In the data rows, zero lies at 4.5, halfway between 4 and 5.
Here are some points:
[3, 6, 3, 6, 6, 3, 6, 3, 3, 7, 3, 6, 6, 3, 6, 3, 3, 6, 3, 6, 6, 3, 6, 3]
[8, 4, 7, 4, 2, 5, 1, 5, 7, 3, 7, 4, 2, 5, 2, 5, 6, 2, 5, 2, 4, 8, 5, 7]
[2, 6, 2, 6, 7, 3, 7, 4, 3, 6, 3, 5, 6, 3, 6, 4, 3, 7, 4, 6, 6, 2, 5, 2]
[6, 6, 5, 6, 3, 3, 3, 3, 6, 6, 6, 6, 3, 3, 3, 3, 3, 3, 3, 3, 6, 7, 7, 6]
[2, 6, 3, 6, 7, 3, 7, 4, 3, 6, 3, 5, 6, 3, 6, 3, 3, 7, 3, 6, 6, 3, 6, 2]
[3, 3, 4, 3, 6, 6, 6, 6, 3, 3, 3, 3, 6, 6, 6, 6, 6, 6, 6, 6, 3, 2, 2, 3]
[2, 6, 2, 6, 7, 3, 7, 4, 3, 6, 3, 5, 6, 3, 7, 4, 3, 7, 3, 6, 6, 2, 5, 2]
[5, 2, 6, 2, 4, 7, 4, 7, 5, 1, 4, 2, 5, 8, 4, 7, 8, 4, 7, 5, 2, 4, 1, 5]
[3, 3, 4, 3, 6, 6, 6, 6, 3, 3, 3, 3, 6, 7, 6, 6, 6, 6, 6, 6, 3, 2, 2, 3]
[4, 2, 5, 2, 5, 7, 5, 7, 4, 2, 4, 2, 5, 7, 5, 7, 7, 5, 7, 5, 3, 3, 1, 4]
[6, 2, 6, 3, 3, 7, 3, 6, 6, 2, 5, 3, 4, 7, 3, 6, 7, 3, 6, 4, 3, 5, 2, 6]
[3, 7, 3, 7, 6, 2, 6, 3, 4, 7, 4, 6, 5, 2, 5, 2, 2, 5, 2, 5, 6, 4, 7, 4]
[6, 6, 5, 6, 3, 3, 3, 3, 5, 6, 6, 6, 3, 3, 3, 3, 3, 3, 3, 3, 6, 7, 7, 6]
[4, 2, 5, 2, 5, 7, 5, 7, 4, 2, 4, 2, 5, 7, 5, 7, 7, 5, 7, 5, 3, 3, 1, 4]
[3, 7, 3, 6, 6, 2, 6, 3, 3, 7, 4, 6, 5, 2, 6, 3, 2, 6, 3, 5, 6, 4, 7, 3]
[5, 6, 4, 7, 4, 2, 4, 3, 5, 7, 5, 7, 3, 2, 4, 2, 2, 4, 3, 3, 6, 6, 7, 5]
[6, 6, 5, 6, 3, 3, 3, 3, 6, 6, 6, 6, 3, 3, 3, 3, 3, 2, 3, 3, 5, 7, 7, 6]
[6, 6, 5, 6, 3, 3, 3, 3, 6, 6, 6, 6, 3, 3, 3, 3, 3, 3, 3, 3, 6, 7, 7, 6]
[2, 4, 3, 4, 7, 5, 7, 5, 2, 5, 2, 4, 7, 5, 7, 5, 5, 7, 5, 7, 4, 1, 3, 2]
[8, 4, 7, 5, 1, 5, 1, 4, 7, 4, 7, 5, 2, 4, 2, 4, 4, 1, 4, 2, 4, 8, 6, 8]
[6, 6, 5, 6, 3, 3, 3, 3, 6, 6, 6, 6, 3, 3, 3, 3, 3, 3, 3, 3, 5, 7, 7, 6]
[7, 5, 6, 5, 2, 4, 2, 3, 6, 5, 7, 6, 2, 4, 2, 3, 4, 2, 4, 2, 5, 8, 6, 7]
[7, 6, 6, 6, 3, 4, 2, 3, 6, 5, 6, 6, 3, 3, 3, 3, 3, 2, 4, 2, 5, 7, 6, 6]
[6, 6, 5, 6, 3, 3, 3, 3, 6, 6, 6, 6, 3, 3, 3, 3, 3, 3, 3, 3, 5, 7, 7, 6]
[2, 6, 3, 6, 7, 3, 7, 4, 3, 6, 3, 5, 6, 3, 7, 3, 3, 7, 3, 6, 6, 2, 5, 2]
[2, 5, 2, 5, 7, 4, 8, 4, 2, 6, 2, 4, 7, 4, 7, 4, 4, 7, 4, 7, 5, 1, 4, 2]
[3, 3, 4, 3, 6, 6, 6, 6, 3, 3, 3, 3, 6, 6, 6, 6, 6, 6, 6, 6, 4, 2, 2, 3]
[7, 6, 5, 6, 2, 4, 3, 3, 6, 5, 6, 6, 3, 3, 3, 3, 3, 2, 4, 3, 5, 7, 7, 6]
[6, 6, 5, 6, 3, 3, 3, 3, 6, 6, 6, 6, 3, 3, 3, 3, 3, 3, 3, 3, 5, 7, 7, 6]
[7, 3, 6, 3, 2, 6, 2, 5, 6, 2, 6, 3, 3, 6, 3, 6, 6, 3, 6, 3, 3, 6, 3, 6]
10 more points follow, each with its number after it:
[4, 2, 5, 2, 5, 7, 6, 7, 4, 2, 3, 3, 6, 7, 5, 7, 7, 6, 6, 5, 3, 3, 2, 4] 0
[7, 5, 6, 5, 2, 4, 2, 4, 7, 5, 7, 5, 2, 4, 2, 4, 4, 2, 4, 2, 4, 8, 6, 7] 1
[6, 6, 5, 6, 3, 3, 3, 3, 6, 6, 6, 6, 3, 3, 3, 3, 3, 3, 3, 3, 6, 7, 7, 6] 2
[7, 5, 6, 5, 2, 4, 2, 3, 6, 5, 7, 6, 2, 4, 2, 3, 4, 2, 4, 2, 5, 8, 6, 7] 3
[6, 6, 5, 6, 3, 3, 3, 3, 6, 6, 6, 6, 3, 3, 3, 3, 3, 3, 3, 3, 6, 7, 7, 6] 4
[7, 5, 6, 5, 2, 4, 2, 4, 6, 5, 7, 6, 2, 4, 2, 4, 4, 2, 4, 2, 5, 8, 6, 7] 5
[3, 3, 4, 3, 6, 6, 6, 6, 3, 3, 3, 3, 6, 6, 6, 6, 6, 6, 6, 6, 3, 2, 2, 3] 6
[6, 6, 5, 6, 3, 3, 3, 3, 6, 6, 6, 6, 3, 3, 3, 3, 3, 3, 3, 3, 6, 7, 7, 6] 7
[3, 3, 4, 3, 6, 6, 6, 6, 3, 3, 3, 3, 6, 6, 6, 6, 6, 6, 6, 6, 3, 2, 2, 3] 8
[6, 2, 6, 2, 4, 7, 4, 6, 5, 2, 5, 2, 4, 7, 4, 7, 7, 4, 7, 4, 2, 5, 2, 6] 9
Which of these numbered points is nearest to each point below, ignoring the 3 directions in which the first points spread most? Its number follows each.
[4, 2, 5, 2, 5, 7, 5, 7, 5, 2, 4, 2, 5, 7, 5, 7, 7, 5, 7, 5, 2, 3, 1, 4] > 1
[5, 2, 6, 2, 4, 7, 4, 7, 5, 2, 5, 2, 4, 7, 4, 7, 7, 4, 7, 4, 2, 4, 1, 5] > 1
[6, 2, 6, 2, 4, 7, 4, 6, 5, 2, 5, 2, 4, 7, 4, 7, 7, 4, 7, 4, 2, 5, 1, 5] > 9
[7, 5, 6, 5, 2, 4, 2, 3, 7, 5, 7, 6, 2, 4, 2, 3, 4, 2, 4, 2, 5, 8, 6, 7] > 3
[5, 2, 6, 2, 4, 7, 4, 7, 5, 2, 5, 2, 4, 7, 4, 7, 8, 4, 7, 4, 2, 4, 1, 5] > 1
[6, 6, 4, 7, 4, 3, 4, 3, 5, 7, 6, 7, 3, 2, 4, 2, 2, 3, 3, 3, 6, 7, 7, 6] > 5
[1, 5, 2, 5, 8, 4, 8, 5, 2, 6, 2, 4, 7, 4, 7, 5, 4, 8, 4, 7, 5, 1, 4, 1] > 1
[7, 4, 7, 4, 2, 6, 2, 5, 7, 3, 7, 4, 2, 5, 2, 5, 6, 2, 5, 2, 3, 8, 4, 7] > 1
[6, 2, 6, 2, 3, 7, 3, 6, 5, 2, 5, 3, 4, 7, 3, 7, 7, 3, 7, 4, 3, 5, 2, 6] > 5
[5, 2, 6, 2, 4, 7, 4, 6, 5, 2, 5, 2, 4, 7, 4, 7, 7, 4, 7, 4, 2, 5, 1, 5] > 1
[6, 6, 5, 6, 3, 3, 3, 3, 6, 6, 6, 6, 3, 3, 3, 3, 3, 3, 3, 3, 5, 7, 7, 6] > 1
[6, 2, 6, 2, 4, 7, 4, 6, 5, 2, 5, 3, 4, 7, 4, 7, 7, 4, 7, 4, 2, 5, 2, 5] > 9
[4, 7, 3, 7, 5, 2, 5, 2, 4, 7, 5, 7, 4, 2, 4, 2, 1, 4, 2, 4, 7, 6, 8, 4] > 3
[7, 3, 7, 4, 2, 6, 2, 5, 7, 3, 7, 4, 2, 5, 2, 5, 6, 2, 5, 2, 3, 8, 4, 7] > 1
[2, 6, 2, 5, 7, 3, 7, 4, 2, 6, 3, 5, 6, 4, 7, 4, 3, 7, 4, 6, 6, 2, 5, 2] > 5
[2, 4, 4, 3, 7, 5, 7, 6, 3, 4, 3, 3, 6, 6, 6, 6, 6, 7, 5, 6, 4, 2, 3, 2] > 1
Here are 10 other points, each followed by its number:
[6, 6, 5, 6, 3, 3, 3, 3, 6, 6, 6, 6, 3, 3, 3, 3, 3, 2, 3, 3, 5, 7, 7, 6] 0
[6, 2, 6, 3, 3, 7, 3, 6, 6, 2, 5, 3, 4, 7, 3, 7, 7, 3, 6, 4, 3, 5, 2, 6] 1
[3, 6, 3, 6, 6, 2, 6, 3, 3, 7, 4, 6, 5, 2, 6, 3, 2, 6, 3, 5, 6, 3, 6, 3] 2
[4, 7, 3, 7, 5, 2, 5, 2, 4, 8, 5, 7, 4, 1, 5, 2, 1, 5, 2, 4, 7, 5, 8, 4] 3
[7, 3, 6, 3, 3, 6, 2, 6, 6, 2, 6, 4, 3, 6, 3, 6, 6, 2, 6, 3, 3, 6, 3, 6] 4
[6, 6, 5, 6, 3, 3, 3, 3, 6, 6, 6, 6, 3, 3, 3, 3, 3, 3, 3, 3, 6, 7, 7, 6] 5
[3, 7, 3, 7, 6, 2, 6, 3, 3, 7, 4, 6, 5, 2, 5, 2, 2, 6, 3, 5, 6, 4, 7, 3] 6
[3, 7, 3, 6, 6, 2, 6, 3, 3, 7, 4, 6, 5, 2, 6, 3, 2, 6, 3, 5, 6, 4, 7, 3] 7
[7, 3, 7, 4, 2, 6, 2, 5, 7, 3, 6, 4, 2, 6, 2, 5, 6, 2, 5, 3, 3, 7, 4, 7] 8
[6, 3, 6, 3, 3, 6, 3, 6, 6, 2, 6, 3, 3, 6, 3, 6, 7, 2, 6, 3, 3, 6, 3, 6] 9
The same question for these:
[3, 6, 3, 6, 6, 2, 6, 3, 3, 7, 4, 6, 5, 3, 6, 3, 2, 6, 3, 5, 6, 3, 6, 3] > 2
[2, 6, 2, 6, 7, 3, 7, 4, 3, 6, 3, 5, 6, 3, 6, 4, 3, 7, 3, 6, 6, 2, 5, 2] > 1
[3, 7, 3, 7, 6, 2, 6, 3, 4, 7, 4, 6, 5, 2, 5, 2, 2, 6, 3, 5, 6, 4, 7, 3] > 6
[3, 7, 3, 6, 6, 2, 6, 3, 3, 7, 4, 6, 6, 2, 6, 3, 2, 6, 3, 5, 6, 4, 7, 3] > 7
[7, 3, 7, 4, 2, 6, 2, 5, 7, 3, 6, 4, 2, 5, 2, 5, 6, 2, 5, 3, 3, 7, 4, 7] > 8
[3, 6, 3, 6, 6, 2, 6, 3, 3, 7, 4, 6, 6, 2, 6, 3, 2, 6, 3, 5, 6, 3, 6, 3] > 2
[6, 3, 6, 3, 3, 6, 3, 6, 6, 2, 6, 3, 3, 6, 3, 6, 7, 3, 6, 3, 3, 6, 3, 6] > 9
[6, 3, 6, 3, 3, 7, 3, 6, 6, 2, 6, 3, 3, 6, 3, 6, 7, 3, 6, 3, 3, 6, 3, 6] > 9
[2, 4, 3, 4, 7, 5, 7, 6, 2, 4, 2, 4, 7, 5, 7, 5, 5, 7, 5, 7, 4, 1, 3, 2] > 4
[3, 3, 5, 3, 5, 6, 6, 6, 4, 2, 3, 3, 6, 7, 5, 7, 7, 6, 6, 6, 3, 2, 2, 4] > 1
[6, 6, 5, 6, 3, 3, 3, 3, 6, 6, 6, 6, 3, 3, 3, 3, 3, 3, 3, 3, 6, 7, 7, 6] > 5
[4, 7, 3, 7, 5, 2, 5, 2, 4, 8, 5, 7, 4, 2, 5, 2, 1, 5, 2, 4, 7, 5, 8, 4] > 3
[7, 5, 6, 5, 2, 4, 2, 3, 6, 5, 7, 6, 2, 3, 2, 4, 4, 2, 4, 2, 5, 7, 6, 7] > 2
[6, 2, 6, 3, 3, 7, 3, 6, 6, 2, 5, 3, 3, 7, 3, 6, 7, 3, 6, 3, 3, 6, 3, 6] > 8
[7, 4, 7, 4, 2, 5, 1, 5, 7, 3, 7, 4, 2, 5, 2, 5, 5, 1, 5, 2, 4, 8, 4, 7] > 0
[6, 6, 5, 6, 3, 3, 3, 3, 6, 6, 6, 6, 3, 3, 3, 3, 3, 3, 3, 3, 6, 7, 7, 6] > 5
[6, 3, 6, 3, 3, 6, 3, 6, 6, 2, 6, 3, 3, 6, 3, 6, 7, 3, 6, 3, 3, 6, 3, 6] > 9
[6, 6, 5, 6, 3, 3, 3, 3, 6, 6, 6, 6, 3, 3, 3, 3, 3, 3, 3, 3, 6, 7, 7, 6] > 5
[6, 3, 6, 3, 3, 6, 3, 6, 6, 2, 6, 3, 3, 6, 3, 6, 6, 3, 6, 3, 3, 6, 3, 6] > 0
[7, 3, 7, 3, 3, 6, 2, 5, 6, 3, 6, 3, 3, 6, 3, 6, 6, 2, 6, 3, 3, 6, 3, 7] > 2
[3, 7, 3, 7, 6, 2, 5, 3, 4, 7, 4, 6, 5, 2, 5, 2, 2, 6, 2, 5, 6, 4, 7, 3] > 6
[3, 7, 3, 7, 6, 2, 6, 3, 4, 7, 4, 6, 5, 2, 5, 2, 2, 6, 2, 5, 6, 4, 7, 3] > 8
